(in the rows, 128 means zero)
One turn moves every row onto another: examples first, then more rows asked:
j339: [123 158 140 132 166 138 108 122 117  91 131 110]
j948: [150 127 139 147 151 135  94 160 105 101 123 133]
j451: [126 174 150 106 122 143 105 143 118 133 118 112]
j27: [156 147 128 142 160 126  90 134 113  99 118 137]
j321: [105 152 143 120 152 151  59 146 137 123 111 135]
j696: [141 150 170 113 133 168 105 164 128 104 111 121]
j422: [144 172 146 103 150 128  93 143 102 100 107 145]
j741: [147 138 120 133 134 147  97 141 126 148 118 140]
j540: [122 167 143 117 135 142  52 145 125 103 113 123]
j177: [155 112 128 114 140 161  97 147 140 107 124 130]
j314: [119 135 135 123 154 149 111 136 109  86 145 108]
j325: [133 125 140 108 140 170 104 131 117 130 127 158]
j709: [139 135 136 123 140 164 107 122 118 102 152 108]
j808: [115 147 143 112 185 134 106 138 130 122 117 131]
j922: [118 145 133 102 156 140 103 116 111 108 111 161]
j319: [136 158 147 110 152 157  79 157  92 102 101 146]
j751: [117 153 124 110 138 161  56 128 123 106 120 145]
j121: [125 182 144 119 159 146 102 131 110  93 117 147]
j308: [140 153 150  95 130 129  95 155  95  92 115 131]
j281: [138 159 142 127 139 142 100 158 131 150 115 116]
j756: [162 131 155 144 135 143  91 155 118 122 117 132]
j915: [105 157 134 116 144 156  63 131 132 100 130 114]
j292: [126 137 164 111 121 165 111 136 130  90 114 114]
j568: [116 144 155 142 159 148  91 138 108  89 113 106]
j661: [117 135 150 124 123 154 103 149 147 125 122 106]
j475: [107 131 158 107 164 136 108 159 122 121 116 125]
j827: [123 143 126 122 161 120  95 119 130 105 106 149]
j748: [121 137 135 113 126 180 103 149 137 134 127 139]
j285: [148 153 154  86 114 142  95 139 108 106 126 124]
j814: [147 145 146 135 109 159  91 158 126 121 112 133]
j226: [106 129 140  93 148 140  87 124 112 102  98 138]
j518: [120 136 168 107 149 140 106 148 134 133 120 110]
j276: [152 132 148 109 150 170  99 170 139 119 117 132]
j569: [121 160 138 139 156 134 103 113 118  91 113 143]
j610: [151 132 120 122 151 134  73 139 105  88 115 121]
j929: [139 115 139 107 119 159 103 126 133  92 118 128]
j851: [134 144 137  91 102 153  93 147 131 119 117 127]
j901: [130 138 116 126 125 158 106 114 122 131 129 133]
j666: [124 149 127 143 150 157  55 141 130 109 122 132]
j482: [128 162 132 118 112 153 107 117 111 116 131 111]
j456: [115 134 131 108 186 160  91 148 120 114 123 122]
j296: [122 125 131 101 145 155 105 137 101 109 122 163]
j618: [129 178 133 109 180 137  99 145 126 105 123 131]
j565: [144 157 122 116 170 116  88 140 129 107 113 135]
j641: [143 142 125 125 119 165  97 147 134 111 141 108]

j540 -> j321
j814 -> j748
j741 -> j901
Now these:
j276 -> j177
j226 -> j568
j618 -> j565
j475 -> j948
j922 -> j339
j709 -> j285

One turn moves every row onto another: examples first, then more rows asked:
j890: [114 150 127 134 156 121 143  75 174 124 118 129 120 117 151 136 116 130
 115 172 109 129 133 133 148 152 137 121 116 149 128 121 138 102 142 108
 152 137 162]
j98: [125 133 111 144 144 125 117  86 137 121  99 133 113 102 130 140 112 126
  72 145  74 153 120 139 146 119 133 114 105 141 149 141 187 106 136 105
 178 131 134]
j658: [113 154 120 117 132 108 117 111 152  90 117 159 127 128 136 138 107 136
  78 141 127 115 127 113 120 139 147 132 110 122 139 120 192 143 125 103
 159 118 116]
j920: [148 118 113 123 115 111 116  84 155 120 117 132 130 114 101 162 102 151
 130 146  99 130 145  99 123 133 182 127 129 128 148 101 165 118 151 105
 155 135 124]
j684: [152 140  99 123 118 125 126  96 174 117 110 143 133  83 113 159 108 103
 144 144  90 148 125  89 153 158 126 127 111 109 129 131 176 128 131  99
 139 155 155]
j428: [116 117 101 122 117 109 120  98 168 111  88 132 139 104  92 146  89 137
 104 154 111  98 130 102 145 134 143 138 129 123 143 119 160 139 166 106
 175 145 158]
j703: [136 134  89 127 153 137 132 104 149 120 117 132 103  85 142 147 103 134
  79 147 128 134 152 116 125 135 149 115 125 116 160 137 148 124 135 114
 126 157 133]
j218: [114 118 120 141 125 114 127 102 163 138  72 146 116 117 133 142 120 121
 112 157  83 131 130 120 119 132 117 135  96 126 131 162 180 107 145  80
 153 168 139]
j957: [146 107  86 128 135 107 145  83 142 133  97 132 142 110 135 146 145 142
 143 155  99 137 138  89 127 137 139 119 117 126 125 121 190 110 126  93
 147 116 128]
j435: [136 123 120 122 108 111 133 103 166 116  92 135 128 121  92 153 124 123
 119 142 106 123 129 117 134 113 139 111 120 130 173 114 162 140 155  94
 160 145 112]
j737: [123 135 108 105 113 107 119  99 132 110  94 148 131 112 161 119 135 119
  93 156  80 155 129  87 128 127 138 128 100 119 130 141 180 119 152 132
 125 129 131]
j545: [136 142 116 116 132 124 111  79 153 100 113 151 111 107 149 142 113 103
 110 168 139 133 156 102 157 139 120 134 127 154 125 128 164  96 131 105
 153 130 172]
j857: [122 113 139 130 137 107 124  91 160 116 119 143 104 105  93 145 125 138
  84 137 103 116 132  99 138 111 127 125  70 108 115 138 184 115 137  96
 177 140 145]
j723: [122 113 120 130 132 108 135  86 153 135 130 129 100 105 132 126 133 130
 111 137 113 146 151 105 126 130 143 140  98 101 138 116 152 143 143 151
 148 142 171]
j186: [126 113 113 123 135 118 133 116 156 134  73 148 138 134 147 147 128  98
 107 147  89 144 143 131 133 108 123 130 126 103 141 131 181 107 140 133
 155 139 166]
j937: [134 130 138 146 127 137 103 106 145 113  90 127 124 111  89 121 106 159
 115 139  96 130 150 108 124 129 127 138  96 128 126 157 174 140 145 104
 158 147 154]
j421: [140 138 145 131 140 139 118 104 181  94 112 141 133 120 117 164 116 127
 148 158  98 138 133  93 153 140 120 103  92 137 125 144 177 132 151 116
 142 153 141]
j184: [129 123 120 108 138 100 117 100 146 134 105 131 106 111 124 148  91 119
  88 134 111 112 145 111 148 136 139 145 142  99 137 126 145 129 150 147
 150 146 166]
j771: [114 149 115 104 119 119 118 127 161 102 106 158 128 121 113 127 114 146
  99 135  97 127 140 102 121 163 148  96 115 123 130 145 175  80 157 107
 146 148 152]
j799: [123 109 118 139 133  98 126  85 156 130 100 148 112 117 111 151 143 104
  79 155  97 121 124 129 147 106 121 109 103 111 129 133 154  99 137 103
 131 125 157]
j80: [128 131 136 126 128 141 133  81 150 108  96 106 107 103 117 136 113 128
  79 149 119 126 108 118 123  97 134 124 116 110 144 139 167 108 132  82
 141 133 129]
j894: [119 148 118  95 112 123 102  78 160  97 104 137 119 108 126 147  90 133
  90 149 138 133 127  98 123 138 133 114 119 144 140 140 207 108 133 107
 155 113 152]
j834: [124 140 129 141 112 147 109  90 157 129 106 121 114 139 134 135 126 151
  96 151  99 119 129  78 128 127 141 126 131 159 132 124 169  81 150 122
 155 128 138]
j252: [106 123  76 124 124 126 137  90 178 119 107 159 109 134 133 159 108 153
 113 136 114 134 126  93 148 130 150 120 121 144 140 125 165 145 119 101
 175 156 148]
j806: [120 112 120 140 149 100 127  92 175 122  98 159 115 133 130 143 135 125
 108 130 129 122 143  93 148 134 130 139  82 122 139 114 171 112 106 102
 152 133 178]
j20: [132 132 118 107  91 158 128  91 141 110 120 128 121 121 148 147 119 112
 101 148  98 132 133  79 133 134 151 120 120 102 118 127 172 115 163 129
 122 126 126]
j220: [122 119 115 125 155 129 122 124 146 106 107 136 117 123 150 169 132 126
 124 151 134 117 161  94 127 140 131 125 118 114 127 127 195 124 157  95
 139  99 157]
j374: [124 123 112 159 156 116 110 100 138 125 125 166 120 120 120 168 114 122
 102 153 110 148 128 132 139 136 123 135  84 136 134 147 186 134 123 106
 163 136 165]
j755: [106 155 103 114 152 132 126  95 154  96 111 153 127 117 126 151 129 115
 122 155  98 132 151  97 121 119 118 126 140 121  83 140 152 123 142 115
 150 136 151]
j434: [117 136 103 132 143 141 135 109 131 130 104 117 139 137 136 158 133 122
  91 139  93 114 151 114 161 131 138 128 140 112 147 112 159 137 162  89
 127 142 145]
j59: [133 116  94 136 134 108 142 117 158 115 114 125 138 118 118 147  92  95
 136 152 121 147 132  85 139 111 137 104  97 112 143 128 168  93 143 122
 151 135 150]
j821: [119 154 122 140 114 130 107  93 148 104 124 123 138 127 139 133  92 144
  90 137 116 121 142  77 115 154 141 131 138 146 133 121 170 127 140 106
 151 130 117]
j242: [132 134 111 125 158 147 128 107 148 107 121 141 138 111 130 159 140 117
  65 142 109 142 113 107 144 122 117 128 117 114 120 150 184 140 123 131
 165 127 137]
j740: [127 112 120 148 141 112 127 108 155 123 118 128 136 116 128 157 103 179
 118 134  94 119 126  87 115 141 161 139 123 118 124 109 183 114 129 129
 159 149 145]
j279: [127 125 107 121 131 122 142  90 136 139 133 114 133 127 126 147 135 106
  97 139 123 137 161  93 151 142 156 117 137 114 135 107 168 151 153 130
 150 136 159]
j721: [120 129 114 119 153 126 138  87 161 111 117 141 129 133 173 158 106 120
 127 162 110 124 150 105 132 164 142 121 142 122 144 108 175 114 155  98
 146 128 165]
j865: [140 131 108 127 136 117 115 103 164 129  98 157 121 102 125 156 121 155
 109 153  71 143 119 117 150 153 150 133  88 142 141 144 156  96 135  83
 147 124 157]
j980: [131 141 107 118 138 131 107  69 120 114 107 143 101 135 104 111 105 129
 120 137  98 134 137  72 145 108 143 112 102 110 149 134 165 134 146 114
 145 130 146]
j811: [142 129  91  96 114 129 117  66 136 106 107 138 137 107 120 134 125 114
 101 128  89 145 118  89 139 155 125 135 117 104 144 148 179 123 130 133
 138 155 133]
j100: [151 147 120 135 115 173 119  96 153 127 144 121 120 138 118 146 128 127
 103 130 103 133 148  98 149 134 146 119 104 105 137 125 188 117 130 118
 127 137 138]
j761: [143 117 117 121 137 118 128  89 169 120  95 150 136 115 123 156 125 132
 146 147 108 124 152  55 141 167 130 107 107 138 120 117 177 119 153 114
 135 130 133]
j736: [116 119 126 158 140 136 106  97 170 100  89 145 105 120 134 134 127 116
  90 130  92 125 142 121 126 131 111 124 104 101 123 154 191 135 127 129
 144 157 149]

j279 -> j721
j723 -> j890
Now these:
j545 -> j684
j834 -> j100
j703 -> j755
j857 -> j98
j865 -> j937

